One turning vector, and how many steps it has turned:
The counts run from 0 to 454.
[-105,403,-489,87,-244,-153,9,289,150,-141,-53,60,39,72,-4,-47,35,-90,-195,25,68] : 203
[55,386,-46,124,316,163,-292,199,-63,77,-220,172,-143,65,-146,-144,27,110,-110,42,194] : 70
[-155,89,-263,22,-278,184,-131,100,-131,-154,12,342,232,307,-128,96,-57,237,10,-88,-147] : 183
[136,-317,287,-93,-205,-85,-61,-32,-193,-62,-170,160,112,241,56,232,-182,-31,159,100,-43] : 171
[71,54,-215,70,-54,-305,191,-52,205,-208,-169,217,-71,463,-25,-89,139,-24,102,86,49] : 18
[24,185,-66,274,67,300,-129,66,-224,141,-104,165,246,-229,-35,43,-123,113,-291,-20,193] : 270
[153,196,-246,287,310,6,112,-107,247,142,-116,-108,-55,12,-2,-122,212,-61,-266,32,218] : 215
[86,154,-245,277,240,-99,206,-91,110,-55,-142,296,32,201,-34,-162,146,101,-160,39,226] : 291
[41,-20,-97,110,124,-57,-40,-72,-27,-192,-133,432,47,449,-157,-81,55,216,133,56,106] : 90
[203,-307,133,39,-255,-212,243,-108,-87,-136,-143,202,219,208,105,166,-86,-149,130,118,15] : 97
[160,-139,207,-141,-41,-182,-163,105,-119,-190,-291,206,-110,432,-41,99,-55,-24,280,72,-80] : 445
[232,-399,175,194,-76,-72,271,-319,-59,29,-111,184,267,123,62,170,-53,-76,1,66,52] : 377
[30,-315,-105,266,109,188,209,-385,152,105,38,-170,154,196,46,184,202,103,-53,9,-128] : 29
[194,-284,95,141,-156,-346,299,-213,169,-52,-172,-92,132,191,162,105,53,-206,65,153,63] : 301
[141,-358,78,173,-59,-49,309,-318,146,79,-29,-155,123,209,160,179,78,-110,48,61,-36] : 26
[-121,-174,-144,-33,-458,-128,87,27,46,-125,-23,-49,236,221,100,269,-48,-128,79,48,-183] : 391
[-54,305,-240,178,73,200,-220,168,-131,-10,-81,289,131,-66,-125,-109,0,166,-241,-17,206] : 273
[-117,-93,-305,92,100,121,79,-215,233,-40,23,-37,1,426,-49,31,309,199,81,-40,-135] : 310
[-226,-63,-324,-49,-119,149,-70,-56,148,-35,5,-128,8,392,-46,99,224,178,140,-9,-359] : 35
[-218,-83,-291,-115,-239,2,-86,63,172,-110,-50,-149,11,414,-6,167,70,66,161,38,-307] : 37
[78,-277,181,142,2,303,-34,-251,-273,152,-36,200,316,62,-12,203,-92,183,-36,-52,-5] : 176
[136,-332,18,219,141,36,351,-394,179,64,-72,-118,96,200,56,93,241,-38,-46,72,-23] : 305
[-49,50,70,-114,-208,77,-260,323,-93,120,-149,-309,-20,-111,35,248,-211,-181,-142,102,-21] : 337
[81,-295,245,18,-5,324,-183,-137,-160,165,-85,-135,138,85,-8,346,-112,117,49,47,-164] : 249
[53,196,18,-163,51,-237,-232,344,106,20,-379,-110,-258,176,-1,-51,-10,-144,68,194,126] : 426
[-42,-229,-137,131,-349,110,183,-167,-1,91,77,-269,260,-24,182,317,-51,-126,-174,13,-112] : 395
[83,57,-80,63,94,-146,17,45,28,-181,-237,477,-22,418,-123,-129,60,80,122,40,157] : 368
[-132,385,-512,232,-50,81,-51,104,46,-9,0,83,134,18,-52,-86,40,57,-232,-42,127] : 200
[161,-381,342,24,-127,144,-6,-121,-245,77,-142,147,206,113,36,301,-168,8,133,85,-18] : 173
[177,129,-82,197,-128,-252,178,128,143,62,-154,-212,80,-124,148,50,-52,-359,-260,106,195] : 209
[-42,130,-254,317,-37,198,89,-59,-87,116,25,56,357,-125,-29,43,19,75,-360,-42,129] : 196
[-75,-102,-35,200,31,370,-109,-157,-175,51,-17,309,297,181,-110,157,-21,320,-74,-97,-111] : 179
[34,-50,-15,249,-321,95,78,8,-160,85,10,-3,376,-196,76,190,-211,-135,-278,-2,68] : 192
[188,109,139,61,38,116,-221,183,-149,222,-227,-288,24,-251,60,148,-197,-122,-217,119,151] : 63
[54,269,-14,151,385,217,-287,129,-55,194,-195,74,-81,-72,-104,-67,15,84,-237,47,210] : 68
[-121,-131,-327,29,-271,9,57,-49,81,-194,18,201,183,395,-60,79,125,118,131,-31,-198] : 387
[168,22,136,150,460,147,-147,-85,3,104,-259,131,-92,215,-118,-60,83,142,41,40,123] : 438
[-180,245,-203,-96,-133,95,-441,361,-14,13,-132,-188,-97,132,-137,63,-70,48,-35,21,-114] : 55
[4,235,-185,145,329,207,-198,62,117,216,-118,-276,-132,-108,-41,-41,124,56,-213,36,165] : 419
[-154,-96,-290,-44,-91,42,-9,-54,221,-126,-33,-104,-55,485,-11,56,247,98,179,-17,-270] : 313
[35,-3,-257,109,19,-225,165,-55,237,-191,-128,268,-32,448,-81,-139,210,32,85,59,30] : 17
[50,-40,51,-28,210,57,-184,21,11,-132,-219,295,-149,458,-201,2,63,255,284,28,-119] : 164
[143,-48,-90,24,-163,-432,242,-32,180,-204,-139,70,-22,341,67,-9,71,-233,94,140,52] : 298
[268,-199,323,113,375,163,-77,-147,-32,204,-278,78,-70,172,-15,48,98,93,49,65,168] : 158
[-173,236,-60,-155,-234,16,-372,367,-1,-16,-158,-218,-76,-5,-16,98,-169,-72,-26,74,-100] : 57
[143,-219,160,131,319,140,33,-273,154,193,-171,-229,-81,184,60,102,230,36,30,62,-23] : 232
[-29,375,-119,45,227,159,-411,256,-99,57,-211,100,-101,40,-165,-124,-7,120,-152,16,202] : 348
